Every row has one hidden group. There are 6 groups. Groups can overlap: rows of different groups may look alike. The first row asked about is in group 0, and each new group gets the next number.
Each row in order, then its group:
[ 0.251  1.645  0.494 -1.646 -1.236 -1.787  0.041  1.761] --> 0
[-1.527 -0.067  0.065 -0.905  0.041 -0.463  0.719  0.361] --> 1
[ 0.368  0.360 -0.833  2.641 -0.173 -0.289  0.534 -0.914] --> 2
[-0.082  1.602  0.313  0.892  0.256  0.672  0.066  0.335] --> 0
[-0.712  3.466  1.819 -0.636 -1.879 -1.265  0.843  3.583] --> 0
[-0.874 -2.578 -2.666 -0.035 -0.091 -0.080 -1.618 -0.811] --> 1
[ 0.801 -0.739 -1.092  3.073  0.521 -0.467  0.153 -2.003] --> 3
[ 0.319 -1.404  0.295 -1.871  0.645  0.241 -0.081 -0.287] --> 3
[-0.583 -0.328 -1.430 -0.127 -0.999 -0.411 -0.561 -0.245] --> 3
[ 1.204 -0.377  1.583 -1.219  0.944 -0.252  1.210 -0.610] --> 2
[-0.221 -1.079 -0.968 -0.712  0.086 -0.021 -0.495 -0.658] --> 1
[-0.716  4.351  3.426  3.136  0.841  1.327  1.711  1.852] --> 0
[-0.130  0.392 -0.804 -0.181 -0.110 -0.578  0.085 -0.183] --> 4
[-0.436 -1.834 -3.586  1.849 -1.946 -0.729 -1.634 -2.344] --> 5
[ 0.436  0.066 -0.644  1.054  0.343 -0.258  0.039 -1.018] --> 4
[ 1.467 -6.630 -2.488 -2.931  0.753  1.497 -3.641 -3.613] --> 3
[ 0.114 -0.089 -0.747  0.152 -0.435 -0.303  0.230 -0.485] --> 2
[2.106 2.045 0.831 2.819 0.624 0.292 1.716 2.756] --> 0
[ 1.177 -0.655  0.434 -2.496  0.861 -0.333  0.035 -1.082] --> 2
[ 0.857 -1.689  1.164  0.633  1.154  1.597 -0.830 -0.577] --> 2
[ 0.792 -1.265 -2.567  5.081  0.158  1.297 -2.208 -1.161] --> 5
[-0.822  0.130 -0.683  0.504 -1.229 -1.085  0.546  0.416] --> 2
[ 0.108  1.931  0.432 -1.903 -1.650 -1.503 -0.120  2.301] --> 0
[ 0.107 -0.736 -0.064 -1.396  0.174  0.105 -0.311 -0.342] --> 3
[ 0.518 -1.158  0.304 -2.377  0.071  0.118  0.059 -0.580] --> 3
[-0.693 -0.568 -1.683  0.098 -1.514 -1.030 -0.716 -0.013] --> 2
[ 0.318 -1.307  0.252 -2.088  0.161  0.084 -0.130 -0.317] --> 3
[ 0.374 -0.169 -0.498  0.665 -0.671 -1.563  1.310 -0.545] --> 2
[-0.664  0.892  0.621 -0.421  0.157 -0.266  0.778  0.915] --> 1
[ 0.565 -0.563  0.398 -0.526  0.667  0.652 -0.386 -0.224] --> 2
[-0.218  2.426  1.244  2.719  1.395  2.399  0.773 -0.182] --> 0
[ 0.196 -2.550 -0.280 -1.972  0.152  0.797 -1.254 -0.632] --> 3
[-0.358 -0.540 -0.978 -1.607 -0.068 -0.234 -0.385 -0.630] --> 1
[-0.798 -0.784  0.165 -0.457 -0.858 -0.159 -0.610  1.516] --> 5
[-0.740  0.993  0.659 -0.682  0.040 -0.545  0.802  0.804] --> 1
[-1.901  0.225 -1.620  2.719 -1.172  0.962 -2.054  0.685] --> 4
[-1.272  1.083  0.446  5.482 -1.088 -0.533 -0.948  0.496] --> 5
[-0.856  1.493  1.052  3.896 -0.844 -0.813  0.659  0.317] --> 5
[ 0.757 -2.352 -1.396 -1.687  0.445  0.489 -1.463 -1.381] --> 3
[-1.636  0.341  2.341 -2.357 -0.438 -0.432  0.577  2.453] --> 3
[-0.684  2.585  1.149  3.372  0.886  2.183  0.392  0.149] --> 0
[ 0.667 -0.998  0.442 -1.588  0.550  0.220 -0.415 -0.809] --> 2
[-0.223 -0.291 -1.577  1.272 -1.219 -1.097  0.374 -1.211] --> 2
[-0.049  0.150 -0.675  1.841 -0.326  0.057  0.162 -0.151] --> 2
[-0.193  2.015  1.199  1.134  0.538  0.668  0.817  0.666] --> 0
[-0.021  0.107  1.160 -1.782  0.274 -0.237  0.738  0.604] --> 3
[ 0.370  1.051 -0.090 -0.796 -0.732 -0.872  0.082  1.335] --> 0
[-0.265  0.556 -0.503  0.461 -0.298 -0.347  0.275 -0.230] --> 4
[ 0.775  1.076  0.378 -0.453 -0.198 -0.938  0.884  0.928] --> 0
[ 0.363 -1.841 -0.561 -1.750  0.582  0.517 -1.047 -0.730] --> 3
[-0.340  0.202 -0.234 -1.760  0.123 -0.568  0.403 -0.140] --> 1
[ 0.405  1.573 -0.024  2.139  0.551  1.448 -0.230 -0.159] --> 0
[ 0.384  0.294  1.908 -1.447  0.534 -0.358  0.619  0.374] --> 2
[-0.122  2.266  1.546  2.252  0.824  0.843  1.076  0.202] --> 0
[ 0.068  0.487  0.099 -1.799  0.207 -0.869  0.804 -0.207] --> 1
[-0.012 -0.196 -1.989  1.741 -1.498 -0.924  0.079 -1.306] --> 2
[ 0.736  0.102 -0.103  1.426  0.338 -0.298  0.812 -0.772] --> 2
[ 0.234 -1.401  0.865 -2.061  0.385  0.450 -0.923  0.086] --> 2
[0.057 1.511 0.300 1.961 0.415 0.887 0.425 0.054] --> 0
[ 0.265 -0.894  0.077 -2.030  0.063  0.446 -1.042 -0.081] --> 2
[-0.186  1.966  0.955  1.850  0.661  0.957  0.520  0.463] --> 0
[-0.035 -0.691 -0.144 -1.329  0.317 -0.035 -0.553 -0.389] --> 4
[-1.198  3.293  2.443  0.931 -0.695 -1.877  3.227  2.627] --> 2
[-0.230  1.579  0.131  0.835  0.515  1.043 -0.034  0.152] --> 0
[ 0.669  0.187 -0.771  0.141  0.969  0.056  0.154 -1.939] --> 1
[-0.211 -0.123  0.725 -1.120  0.189  0.560 -0.201  0.554] --> 2
[-1.310  0.050 -0.823  2.062 -0.469  0.705 -0.959  0.687] --> 3
[ 0.024 -1.137 -0.346 -0.827 -0.433 -0.217 -0.461  0.246] --> 5
[-0.230 -1.233 -0.271  1.017 -0.306  1.033 -0.496  1.189] --> 2
[-0.229 -0.711 -1.825  0.595 -0.367  0.058 -0.486 -0.756] --> 4
[ 0.038 -0.514 -1.136  0.974 -0.426  0.042 -0.654 -0.665] --> 3
[-0.021 -0.776  0.035 -0.345  0.334  1.035 -0.950 -0.044] --> 2
[ 0.416 -0.901 -0.390 -1.299  0.250  0.074 -0.016 -0.475] --> 3
[-0.537  0.345 -0.305  1.214 -0.063  0.152 -0.128  0.533] --> 4
[ 0.869 -0.270  3.320 -3.790 -0.523 -0.300  0.657 -0.385] --> 2
[ 0.155 -1.064  0.636 -2.328  0.486  0.062 -0.227  0.031] --> 4
[-0.207 -0.797  0.805 -0.845 -0.190  0.291 -0.040  0.650] --> 4
[-0.713  0.788  0.786 -2.260  0.067 -1.299  1.233 -0.345] --> 1
[ 0.970 -2.301  0.483 -2.196  1.226  0.882 -1.304 -0.756] --> 2
[ 0.620 -2.003 -1.346 -0.901  0.245 -0.442 -0.539 -0.692] --> 3
[ 0.052 -0.519  0.782 -1.898  0.267 -0.180  0.248  0.117] --> 3
[-0.081  1.391  0.311  0.530  0.136  0.536  0.605  0.446] --> 0
[ 0.243  0.951  0.093 -1.214 -0.701 -0.893  0.193  0.977] --> 0
[ 0.657 -0.520 -1.117  1.337  0.083 -0.062 -0.216 -1.035] --> 2
[ 0.048 -0.416 -0.637  0.842  0.165 -0.414  0.098 -0.651] --> 3
[ 0.155 -0.634 -0.204 -0.818  0.006 -0.166  0.017  0.238] --> 5
[ 0.472  1.503  0.460  0.383  1.660 -0.059  0.985 -0.616] --> 1
[-0.407  0.863  0.003  0.982  0.633  0.565  0.169 -0.181] --> 1
[ 0.304 -1.437 -0.079 -2.368  0.112  0.070 -0.305 -0.391] --> 3
[-0.597 -0.601  0.430  0.056 -0.259  0.112 -0.329  1.450] --> 5
[ 0.225 -0.510  0.368 -1.547  0.230  0.351 -0.410  0.107] --> 2
[ 0.192  1.363  0.725  1.096  0.618  0.429  0.823 -0.033] --> 0
[-0.108 -0.179  0.246 -0.465 -0.065 -0.243  0.271  0.597] --> 5
[ 0.379 -0.145 -1.019 -1.283 -0.512 -0.161 -0.831  0.179] --> 0
[-0.194  0.870  0.001  2.673 -0.248 -1.003  2.212 -0.203] --> 2
